One vector is turned by the same rotation once a tick. Each row is the vector after some number of ticks, and that number follows the row.
The counts run from 0 to 212.
[ -2 -26 -13  11  -2  19 -12 -27 -11   2  29   0 -20 -10   2  12  36  -4
 -22  24 -13  17  41 -33  -4 -17  -5  -2  14  17  24 -19 -48  36  11 -12
  21  -7   9] | 64
[  9 -20 -16  12 -10  25 -14 -53  15  -5  21 -27   8 -12 -14  -9  24   6
 -21  15 -32 -10  26 -33   7  -4 -16 -33  12  -5  -4 -22 -30   0  19  -4
   0   9   5] | 169
[-26 -18 -30   0  18 -17 -12 -13  19 -34 -53  27  13  27  -5  13   2   5
  -1  -9  -3  13  11 -40  -5  22  31 -32  22 -22  28  15 -12 -13 -11 -12
   4  -5  17] | 101
[-30  -8 -21  27  14 -21 -23 -41 -32   3  -8   6  -7  -2  -9  22 -16  14
  -8  17  20 -18  30 -40 -17   1  44  -8  -9  22   6 -14   3  -2  -7  -5
  19  25 -24] | 191
[ 27  30 -21   3 -16  26  40 -36  -8  -6  34 -40 -23 -10 -22 -21   7  -7
  16  22  14  -9   2  -1  13 -12 -43   6   9  15   9 -13  21  19 -20  -3
  12   5  13] | 144
[-28 -22  21  31  26  15 -11 -34  -7 -21  13  39  18   9  32   1  22  21
  -2  12  -9  16  37   7   0  -9  33  13 -30 -14   9  -6 -17  29  -8  12
   2 -23 -29] | 74
[ -9 -10  13   3  14  37  20  26   0   9 -39  10   6 -65 -27   5  17 -11
  18  -7 -12  14   7  14  39  10   2 -15  29  -4  -8   1  -6 -10 -19  10
   1 -27  16] | 138
[ 14  17  -7 -20   3  -1  16   8 -31 -16 -57  25  -6 -16  -2   7 -19 -18
  33 -15   7  33 -11  11   9  18   5 -15  28  -9   2  11   4   1 -28  -6
  36  11  32] | 127
[ 19  33 -25  17  31 -37  -2 -17   7 -10  10 -19  -9  36  27  19  10  -9
   1  30   5  -3   4 -19   2  17   2  -7 -25 -38  21   2  35 -24  21   5
   2  28  15] | 209
[  6  27 -33 -19  -5 -29  28   4 -22  30 -13  11 -47 -13  -7   3 -20 -10
  24  -6  20 -28 -11   8  10  19  14 -25 -15  15  -8 -12  10  -3   0 -11
  18  14  19] | 116
[  7   4   6 -13 -11  16 -12  41  16  -6   4 -18   6 -37 -27  12  12 -18
  -1  26   4  26   1 -26 -12  14 -26 -19  22   5  -3   8  41 -56   3  20
   1  -2   8] | 32
[-17 -37  45 -13 -42   0  20 -29   0  -4 -19   6  13  -5  -9 -14   7  -1
 -28   4  -7  15  17 -30  -1   1   8 -13 -11  28  -6  22 -16  -5  11  11
   0 -49  -1] | 176
[  9  10  14  19   2 -14 -19 -13  11  12   9  22  -4  13  -5   1 -30  14
  -8  24   2  32   9 -20  -5  -2  35 -13 -33  28  38  51  31  -5 -13   2
  13  -5  -8] | 201
[  5   4 -35   3  27  40  12  15 -24  -2  27   4 -40 -40  -5 -18  32   4
  17  11  -3 -22  10  21   8 -13 -15  -1 -14   9  -2 -31 -17   6  -3  -7
  15   4  33] | 142
[ 19  25  17  24  11  21   4  24  -3   9  11  17 -15 -40 -19  -7  -8  13
  40   2  16  17 -24  35  10  -5 -20  18  -9 -14 -10  10  53  -6 -31  32
  12  -1 -17] | 135
[ 17  25 -34 -18 -12 -11  11  15  13  33 -16  10 -38 -16  16   3  -8 -13
  19  -6  41   1 -10   3  14   8   0 -33 -26  -4 -37 -30   8  -6  -5  -4
  20  13  18] | 117
[ 23  17 -41  14   4  34  11   0  -8   6  41 -28 -33 -25 -11 -18  23  16
  11  13  22  -3  21   2  17 -14 -27   3  -9  11  -2 -21 -10  23  -9   4
  22   4  30] | 143
[ 25   7 -52   0  10 -19   9   9   5 -34 -19  -7 -21  18   1 -25  23   5
 -14  -2 -15 -23  -7  -8  -4  18  10 -19   4  -6  -5   1 -24 -42  11  -8
 -14  -2  30] | 15
[ 23 -26   8  -5 -26  -7 -10 -21 -18 -36  18 -14  32 -20  -3 -24  21 -24
 -26  -1 -16  20   4  -6 -10  -3 -48  -6  20 -33 -17  -2  -1   1  23  11
  -3   7  -2] | 158
[ 30  29  23 -16 -29  10  19  16   3  -8  -5  -2 -21 -15   8 -32  24 -21
   8   5 -40   8  -3  15  15   3 -31  -4  12   5 -28  -8 -10 -21  16   3
  30  14  46] | 41
[-28 -28  -3  11 -11 -24  -3 -39 -18  26   6  13 -12  -2 -11  17 -17   8
   4   5  25  -5  14 -24 -14 -12  32  -2 -34  26   9   1  16  25   6  12
 -15 -14 -58] | 86
[ 13  16 -42   4   4 -38 -10 -16  35 -15  10   0 -33  46  -9  25  10   2
  -5   9 -19 -29  -5 -15 -34 -26  -2   1   7  14  16  15  14   3  32 -16
 -24   4 -30] | 94
[  9   9  -5   2  16  -8  -4 -18 -41 -23  41 -26 -10 -15  -8 -11  27 -47
 -36  18 -23  -6  17  -9  11   7 -32   0   3 -10  10 -20  -1  -2  11   0
   1  25   5] | 54
[ 13   1   4  -1  12  23  12  11 -50 -22  28  19 -10 -21 -15  -7  -7   1
   6  35  -5  25  13 -16  -5  26  21  -5  -6  28  41  17  12 -18 -23 -14
  21   1  31] | 36
[  1 -23 -43   2  14  -2   7   5  22  -5  15  -2 -16   5 -27   3 -10  31
  27  17   4 -19 -13 -14 -21   5  13   3 -25  29  22  30  30 -38   5   3
 -35 -32 -18] | 7
[ 13  51  -5  20  35 -32   6  12  21 -14   4  -1 -31  37  14  15  11  -2
  11  22  -5 -19   7   5  -2 -10   4  22 -13 -12  17  10  28 -20  -8  -1
   5  19  -1] | 210
[ -1   6 -56  21  10 -29 -17 -37  -8  11  -1  10 -22  19   5  -6 -18  30
  18   6   9 -13  -4 -20   0   7  21 -22 -30 -20  18   7  18  -1  25   4
   8  42  19] | 104
[ 31 -11  16 -19 -26  10  39   6   0  16  26 -20  15 -40   6  -5  24  -7
  18  16  15  29 -10   3   4   2 -38   2  -4  -6 -22 -12  29  -7  23  32
  -8 -28  -6] | 147
[  7  13  47  26   7   8  29 -19 -47 -12 -10   7  -3 -27   8  -5  -7  -6
  18  14  -1  26  15  25  33   9  26  30  -9  17 -12   1   7  -2 -39  21
  23   2 -10] | 48
[ 13   7 -10   9 -30   3  17 -25  -1 -17 -26  -5  -5 -16   9  -2  28 -15
  14  -6 -10   0  -9  19   4 -10 -31  19  47  -8 -48 -39 -27  13   7  10
   9  12  -1] | 156
[ 18   6  23  42  12  -3   6   0 -21  -8  21 -38  -9  -4  -5 -16  19  -3
  -8  31  -2  25  31   2  17 -17   0  56   4  15  27  34   4 -15   5  35
   6 -18   9] | 46
[ 26  20 -31  25  -4 -35 -17 -20  49   9  -9  20 -37  31  -6  15  -3  11
  18  -2 -18  -7  -1  11  -8 -31   9  12   2  22  -4  14   6  -8  -3  -5
 -20  -7 -48] | 95
[ 33  21 -20  -3  21 -18   5  34 -17 -36  18  10 -16   6  -9  23  -4 -11
  22  16  14  16  -7   6 -17  17   9  21  -6  13  20  27  38 -25 -23  -2
  -4   4 -12] | 123
[ 16   9   8  26 -35 -37 -15 -63  -4 -11  15 -12   1  30  15 -20 -20   5
 -16   8   1  -8   0 -15  -6 -17  -8   1 -23   3 -32   2   7   0  15   5
  20  17 -15] | 183
[ -7  -3  17  -6 -10 -40   0   5  11  -3 -42  45 -10  10   1  22 -21   8
  28 -12 -18   6 -19   4 -31   8  20  -3 -12  15  -3  19  27 -11  20   3
 -16 -22 -16] | 98
[ 49   3  18   2 -15  -2   3  19   3  10   8 -15   0 -23  20 -22  20 -17
  -6  26 -29  29   6   2  12   9 -14  -1  -3 -19 -17  -2  -3 -24  45  21
  11   0  38] | 42
[-12  31 -41  11  15 -37   1 -21   9 -13 -17  11 -29  40  -2  -3 -17  18
  22  -1  10 -41 -19  -3 -21  -3   5  -9 -14 -18   1   2  40  -5   0   1
  16  41  12] | 105
[  8  -3 -48  -7  -9 -27 -32 -11  34 -21  31   4 -18  36   6   2  16  -5
 -24   4   5 -13  10 -28 -41 -15  -9 -17 -27  -9  17   5   4   4  25 -18
  -8   3 -10] | 93
[ 15  20  15  23   3  12 -18  -6  -1  14  51 -25 -24 -19   7  -2  26 -11
  -4  27  -1  10  17  17   0 -32 -25  31  -8  -5 -11 -33  15   9  -7  26
  -1  19 -32] | 56
